[-73 4 -6 10 7]
[-37 13 16 -40 -5]
[-74 4 -6 14 5]
[-45 5 11 -24 7]
[-36 11 16 -40 -3]
=>
[4 -6]
[13 16]

[63 55 29 20 29]
[-16 8 -18 34 -18]
[57 51 25 21 25]
[73 60 34 18 34]
=>
[55 29]
[8 -18]

[5 -52 -14 12 3]
[8 -67 -17 12 11]
=>
[-52 -14]
[-67 -17]

[71 29 58 -62 67]
[15 -27 22 -21 -3]
[7 -20 10 -13 -1]
[-39 6 11 60 -62]
=>
[29 58]
[-27 22]

[-21 30 -19 -6]
[34 -28 -10 36]
[-37 -65 41 62]
[-53 48 -36 20]
[-43 24 46 -17]
=>
[30 -19]
[-28 -10]

[19 13 -15 32 21]
[-47 -20 34 -74 -24]
[-12 -41 48 -36 60]
[-13 5 -9 -25 -26]
=>
[13 -15]
[-20 34]

[38 31 61]
[22 3 -36]
[56 -26 84]
[19 -60 45]
[-59 52 -18]
=>
[31 61]
[3 -36]
---
[-7 33 26 -9 -9 -13 -1]
[11 33 42 -34 22 -27 -19]
[11 26 -18 13 -19 10 14]
[59 23 -21 14 -27 9 11]
[50 26 4 13 -19 19 23]
[48 26 -54 21 -36 21 24]
[33 34 -29 -34 9 -11 -3]
=>
[-13 -1 -7 33 26 -9 -9]
[-27 -19 11 33 42 -34 22]
[10 14 11 26 -18 13 -19]
[9 11 59 23 -21 14 -27]
[19 23 50 26 4 13 -19]
[21 24 48 26 -54 21 -36]
[-11 -3 33 34 -29 -34 9]

[-33 17 54 15]
[62 41 36 7]
=>
[54 15 -33 17]
[36 7 62 41]

[-1 -11 -5 -3 -8 9 33]
[-21 3 -1 -8 -2 -9 -21]
[-33 6 -5 1 9 -2 -6]
[-30 12 -1 3 -9 4 20]
[2 0 2 4 -9 11 -67]
[7 -22 -6 0 10 1 -4]
[16 36 0 -1 5 3 -12]
[-12 5 -3 0 1 -5 -48]
[-24 -44 0 4 2 11 -17]
[0 -7 -5 8 11 -8 2]
[47 14 -5 3 4 5 -8]
[-29 40 -2 0 3 6 8]
=>
[9 33 -1 -11 -5 -3 -8]
[-9 -21 -21 3 -1 -8 -2]
[-2 -6 -33 6 -5 1 9]
[4 20 -30 12 -1 3 -9]
[11 -67 2 0 2 4 -9]
[1 -4 7 -22 -6 0 10]
[3 -12 16 36 0 -1 5]
[-5 -48 -12 5 -3 0 1]
[11 -17 -24 -44 0 4 2]
[-8 2 0 -7 -5 8 11]
[5 -8 47 14 -5 3 4]
[6 8 -29 40 -2 0 3]

[4 -5 -2 14 -5 -5 19 7 0 -6 0 4 -6 8]
[44 -31 -7 62 -20 -8 47 31 8 -17 0 5 -9 39]
[18 12 12 27 12 0 10 1 -3 8 -23 -5 20 29]
[-16 23 19 -28 31 2 -42 -9 -5 15 -10 -13 12 -17]
[-27 10 -5 -39 -15 5 -29 -17 -3 -1 1 4 -6 -28]
=>
[-6 8 4 -5 -2 14 -5 -5 19 7 0 -6 0 4]
[-9 39 44 -31 -7 62 -20 -8 47 31 8 -17 0 5]
[20 29 18 12 12 27 12 0 10 1 -3 8 -23 -5]
[12 -17 -16 23 19 -28 31 2 -42 -9 -5 15 -10 -13]
[-6 -28 -27 10 -5 -39 -15 5 -29 -17 -3 -1 1 4]

[-46 36 66 30 -59 -54 2 -4 -15]
[23 11 -12 15 -10 -31 -51 12 23]
[7 7 26 10 6 2 -10 15 6]
[12 8 -1 6 -13 -13 2 -5 -18]
[10 -4 13 -29 -6 1 5 -7 -4]
[8 20 4 -2 -5 4 -10 -12 13]
[11 15 -4 12 7 23 -1 3 15]
=>
[-4 -15 -46 36 66 30 -59 -54 2]
[12 23 23 11 -12 15 -10 -31 -51]
[15 6 7 7 26 10 6 2 -10]
[-5 -18 12 8 -1 6 -13 -13 2]
[-7 -4 10 -4 13 -29 -6 1 5]
[-12 13 8 20 4 -2 -5 4 -10]
[3 15 11 15 -4 12 7 23 -1]

[-14 62 24 -13 -48 -20 3 -8 33 4]
[-8 61 -3 -56 -23 -15 -18 -10 47 -8]
[-14 41 21 4 -45 -22 11 -5 25 8]
[-3 51 -9 -56 -8 -9 -22 -8 40 -11]
[30 14 16 -16 43 68 -24 14 -49 -9]
[30 29 14 -33 41 67 -31 11 -38 -12]
[-1 66 40 -5 -33 16 -3 1 0 3]
=>
[33 4 -14 62 24 -13 -48 -20 3 -8]
[47 -8 -8 61 -3 -56 -23 -15 -18 -10]
[25 8 -14 41 21 4 -45 -22 11 -5]
[40 -11 -3 51 -9 -56 -8 -9 -22 -8]
[-49 -9 30 14 16 -16 43 68 -24 14]
[-38 -12 30 29 14 -33 41 67 -31 11]
[0 3 -1 66 40 -5 -33 16 -3 1]

[-7 -5 -3 7 -9]
[-73 -1 2 4 -4]
=>
[7 -9 -7 -5 -3]
[4 -4 -73 -1 2]

[-2 16 7 60 8 -18 -76]
[81 63 13 -17 -26 -6 59]
[28 28 -36 -51 10 -25 7]
[79 -2 -3 10 -74 26 -25]
[15 7 32 -50 60 -8 74]
[-55 54 -25 55 -52 -55 77]
[37 17 44 36 81 43 15]
[-64 -25 -46 40 -53 -49 -7]
[-1 73 -20 2 20 64 -15]
[66 49 1 56 16 64 50]
[17 -30 -2 -71 -61 -22 -81]
[-76 -61 54 14 -55 -40 -69]
=>
[-18 -76 -2 16 7 60 8]
[-6 59 81 63 13 -17 -26]
[-25 7 28 28 -36 -51 10]
[26 -25 79 -2 -3 10 -74]
[-8 74 15 7 32 -50 60]
[-55 77 -55 54 -25 55 -52]
[43 15 37 17 44 36 81]
[-49 -7 -64 -25 -46 40 -53]
[64 -15 -1 73 -20 2 20]
[64 50 66 49 1 56 16]
[-22 -81 17 -30 -2 -71 -61]
[-40 -69 -76 -61 54 14 -55]
